128 stands for zero in the data rows.
Some points:
[113 138  63 140 108 142 195 148 125 138 141 135 148 148 167 148 116 140
  77 154 129 121 129 116 116 130 106 130 116 147 157 149 121 126 142 137
 135 142 123 118 154 111 141 153 156 151 163 163 129 102 111]
[113 222 126 109 121 100 119 122 113 130 129 138 153 148 136 105 153 168
 134 138 122 129 163 112 129 119 130 176 144 136 109 133 148 151  91 125
 109  96 114 133 158 121 129 161 133 121 119 119 138 144 140]
[151 142 109 131 138 140 109 140 117 154 135 138 129 148 121 138 145 129
 121 135 126  82 130 107 108 116 175  95 137 103 154 114 142 120 133  74
 129 121 105 138  77 127 104 124 112 120 139 132 141 181 134]
[135 138 146 138 126 116 134  69 116 137 131 110 119 137  61 138 118 148
 150 113 119 148 123 137 182 135 143 124 110 124 110 114  65 115 127 155
 106 166 187 129  94 111 122 145 139 104 128 108 135 145  87]
[118 139 128  73 128  88 158 115 124 121  99 146  98 165 138 120 102 127
 115 138 121 132 126 121 160  97 135 143 100 163 114 110 121 108 122 148
 112  97 113 118 134 163 124 100 105 131 101 148 125 124 153]
[100 119 114 168 156 157 129 119 118 115 128 131 142 102 130 122 150 131
 180  68 142 152 116 169 119 150 134 125 122  94 128 130  88 123 137 115
 137  99 181  77 130 147 138 147 153 156 123  94 134 124 138]
[104 129 172 135 116 114 101 146 144  36 107 130 128 143 113 114 105 135
 109 135 147 136 128 127 141 139 131  95 114 139  90 151 126 128 149 112
 122 131 146 151 162  43 121  49 148 154 160 150 156 119 136]
[153 145 117 144 131 158 147 123 133 134 152 141 128 123 137 109 103 156
 123 139 125  71 119 138 105 146 117 143 125 162 141 147 149  95 121 112
 203 148 105 173 128 155 133 119 128 125 134 118 121 108 119]
[132 160 121 108 119 105 123 138 104 136 118 158 131 157 166 111 114 128
 127 156 162 122 155 119 149 118 140 140 128 113 119 138 150 150 123 102
 126 139 143 143 154 129 111 158  89 113 101 111 113 137 129]
[131 132 148 138 118 117  99 131 172 121 153 122 137 117 141 119  88 109
 126  80 125 140 119 185 115 163 132 132 114 113 179  60 117 129 126 163
 143 120 140 104 129 146 113 146 126 117 149  98 148 120 100]
[111 130 111 148  87 149 149 178 105 141 117 173 156 139 146 209 135 149
 137 145 170 138 125 127 126 104 133 116 142 149 114 136 125 134 126 179
 122 111 114 116  61 149 137 101 132 144 118 108 107  86 106]
[111 167 109  90  87 122 145  62  43 113 131 155 116 133 122 124 151 130
 160 118 113 107 113 123 130 110 162 112 157 140 142 150 141 145 150 122
 154 200 109 123  94 143  36  63  98 115 147 174 114 109 141]
[128 124 110 131 127 118 131 130 160 132 111 117 146  57 133 117 155 112
 138 141 134 150 134 144 125 213 159 146 122  85 130  88  87 121 132 136
 103 135 175 152 155 138 158  88 147 124 137 145 149 147 141]
[100 107 138 113 144 123 139 135 100 102 106 127 140 151 113 113 147 131
 100 117 168 157 185 162 120 120  84 115 149 140 118  99 101 123 128 104
 141  39 132  73 118 104 121 119 115  87  83  79 114  98 118]
[136  95 127 131 147 139 139 122 142 156 153 126 135 121 123 117 142 109
 161 138  74  92  55 118 147  78 108 126 149 153 149 146 121 115  78 134
 116 131 139 111 145  99 130 107 134 122  57 145 106 130 113]
[139 113 174  96 113 104 138 165 104 126 126 143 153 162 148 169 206 166
 128  95 153 161 141 137 125 131 162  98 116 178 120 153 140 113 119 115
 143 155 132 100 133 114 164 143 161 189 110 117 119 100 168]
[132 142 114  67 149  94  28 132 123 108  74 137 163 134  99 197  80 110
  99 146 137 108 127 113 122 136  31 133  93 121 128 154 119 138 137 153
 117 172 129 130 124 119 147 131 161 159 148 129 138  63 198]
[ 70 138 108 101  54 132 124 122 115 127 105 162 110 137 136 108 114 113
 132 144 129 117 137 133 100 108 146 150 139 134 123 138 150 122 158  46
 120 151 107 123 113 146 164 164 138 119 129 156 131 134 116]
[178 147  98 117  99 102  77 161 110 163 130 145 147 147 136 108 149 169
 135 127 135 138 159 120 132 119 107 179 123 130 124 144 136 122 129 137
 115 107 115 147 170 101 115 136 128 113 136 138 124 140 135]
[116 127 111 147 143 145 128 118 156 137 129 109 113 117 132 103  92 137
 145 128 104 136 137 145 111 156 155 103  96  89  42 122 140 144 136 179
 110 137 156 113 162 134 140 125 140 142 131 130 177 106 144]
[139 138 108 134 112 153 115 122 127 119 138 132 125 141 128 111 134 122
 120 141 110 119 117 106 112 127 127  94 149 117 130 124 124 149 149 140
 172 142  72 161 134 147 149 132 107 139 117 119 107 150 131]
[102 129 127 157 146 141 119 134 132 160 171 136 126 101  74 100 110  93
 131 144 125 135 127  99 128 139 140 123 140 156 132 116 154 141 146  74
 154 117 104 162 137 104 143 137 108 152 127 139  92 116 132]
[130 117 125 140 129 130 137 153 124 158 149 131 144 154 130 118 145  62
 104 149 105 127 106 111 116 113 103 104 164 118 140 135 163 121 168 154
 136 124 142 147 110 168 114 133 139 129 158 121 120 181 143]
[136 100 141 136 137  88 124 143 149  93 109  87 129  94 151 120 119 159
  80 107 131 144 137 136 156 129 130 131 124 160 113 118 126 183 148 121
 116 139 132 127 100 152 121 156 126 106 131 118 141 134  93]
[189 138 141 133 140 151 132 138 138 123 156 121 137 142 132 123 110 158
 124 146  98 106 117 119 100 139 126 108 165 118 144 129 143 127 133 104
 129 123 127 149 116 190 139 139 111 133 139 149 113 138 117]
[136 130 114 132 131 124 137 106 141 126 118 124 128  74 164 104 106 121
 159 112 126 144 119 158 116 144 120 126 111 127 152  96 108 134 126 150
 128 116 136 114 143 123 166 137  88 162 203  98 155 154 118]
[103  94 134 132 146 135 139 147 162 150 134 109 140 136  63 161 137 104
 153 132  50 133  81 117 135  95 140 136 127 117 147 144 129  43  99 126
 134 128 113 132 121 104  62 141  27 123 101 137 105 147 134]
[175  74 130 140 109 145 156 111 157 135 145 130 133 110 112 135 130 118
 134 125 129  91 143 103  93 123 147 178 147 143 147 155 137 151  91 163
  79 102 127 145 118  81 117 139 132 128 119 142 108 133 144]
[149 124 146 160 147 156 122 100 126 136 140 126 174 122 163 103 161 114
 159 109 123 128 136 114 104 114 141  91 161 124 144 141 123  40 123 124
 155 108 114 121  74 140 136 136 173 141 114 155 102 106 104]
[132 114 138 140 155 144 115 106 138 146 137 111 121 129  82 137 129 127
 137 156 160 129  99 120  99 128 111 106 150 142 135 126 168 129 126 136
 159 118 108 161 138 145 123 134 123 151 143 150 113 156 108]
[126 134 180 115 144 113 160 120 125 122  98 110  93 114 145 200 123 100
 136  87 133 123 121 124 182 145  93 123  99 119 118 128 122 139 151 115
 106 142 130 107 146 141  92 137 132  74  82 125 132 148  85]
[ 99 107 159 114 145 109 126 153 123 102 100 138  19 118 150 118 128 138
  80 143 137 107 168 139 147 138 111 151 133 128 133 100 129 157 125 144
 128 100 137 112 131 136 126 147 137  88 142 120 119 123  92]
[ 81  85 158 149 146 144 160  70 136 146 135  82 108 145 147 121 151  76
 138  94 126 149 123 142 167 121  83  92  92  56  96 118 120 136  34 117
 104 129 120 132 145 151 139  75 128 105 139 169 169  95 211]
[159 126 144 147 167 120 107 121 125 100 119  99 111 138  92 130 117 128
 107 131 133 154 137 132 130 121 163 152 110 101 114 127 134 158 170 129
  88 158 113 118 125 125 162 116 142 161 118 101 158 132 104]
[158 106  87 122  84 157 121 164 126 141 153 144 133  97 140 102 148 119
 126 149 123 125 129  93 124 116 140 146 107 128 154 155 139 152  94 122
 125 110 139 136 145 103 134 166 136 120 126 113 132 115 123]
[126 140 131 130 159 135 128 140 155 125 132  86  97 108 137 136  95 173
 123 128 165 157 124 144 136 126 140 169 132 141 119 116 104 125 162 140
 128 155 130 112 130  98 138 102 158  92 136  91 123 161 144]
There is one direction along which these points spread out most. Take the direction at right angles to it along which they spread out most. Then take the direction at right angles to both along which they spread out most. Go by this last direction. How many in every 100 of the points above lie lower along it than each point below? Round to a whole number. More than half of the points above lie lower than the first one.
[126 134 180 115 144 113 160 120 125 122  98 110  93 114 145 200 123 100
 136  87 133 123 121 124 182 145  93 123  99 119 118 128 122 139 151 115
 106 142 130 107 146 141  92 137 132  74  82 125 132 148  85] 8
[189 138 141 133 140 151 132 138 138 123 156 121 137 142 132 123 110 158
 124 146  98 106 117 119 100 139 126 108 165 118 144 129 143 127 133 104
 129 123 127 149 116 190 139 139 111 133 139 149 113 138 117] 89
[100 119 114 168 156 157 129 119 118 115 128 131 142 102 130 122 150 131
 180  68 142 152 116 169 119 150 134 125 122  94 128 130  88 123 137 115
 137  99 181  77 130 147 138 147 153 156 123  94 134 124 138] 81
[130 117 125 140 129 130 137 153 124 158 149 131 144 154 130 118 145  62
 104 149 105 127 106 111 116 113 103 104 164 118 140 135 163 121 168 154
 136 124 142 147 110 168 114 133 139 129 158 121 120 181 143] 56
[126 140 131 130 159 135 128 140 155 125 132  86  97 108 137 136  95 173
 123 128 165 157 124 144 136 126 140 169 132 141 119 116 104 125 162 140
 128 155 130 112 130  98 138 102 158  92 136  91 123 161 144] 75
[ 81  85 158 149 146 144 160  70 136 146 135  82 108 145 147 121 151  76
 138  94 126 149 123 142 167 121  83  92  92  56  96 118 120 136  34 117
 104 129 120 132 145 151 139  75 128 105 139 169 169  95 211] 0
[151 142 109 131 138 140 109 140 117 154 135 138 129 148 121 138 145 129
 121 135 126  82 130 107 108 116 175  95 137 103 154 114 142 120 133  74
 129 121 105 138  77 127 104 124 112 120 139 132 141 181 134] 44
[136 130 114 132 131 124 137 106 141 126 118 124 128  74 164 104 106 121
 159 112 126 144 119 158 116 144 120 126 111 127 152  96 108 134 126 150
 128 116 136 114 143 123 166 137  88 162 203  98 155 154 118] 97
[178 147  98 117  99 102  77 161 110 163 130 145 147 147 136 108 149 169
 135 127 135 138 159 120 132 119 107 179 123 130 124 144 136 122 129 137
 115 107 115 147 170 101 115 136 128 113 136 138 124 140 135] 47
[103  94 134 132 146 135 139 147 162 150 134 109 140 136  63 161 137 104
 153 132  50 133  81 117 135  95 140 136 127 117 147 144 129  43  99 126
 134 128 113 132 121 104  62 141  27 123 101 137 105 147 134] 14
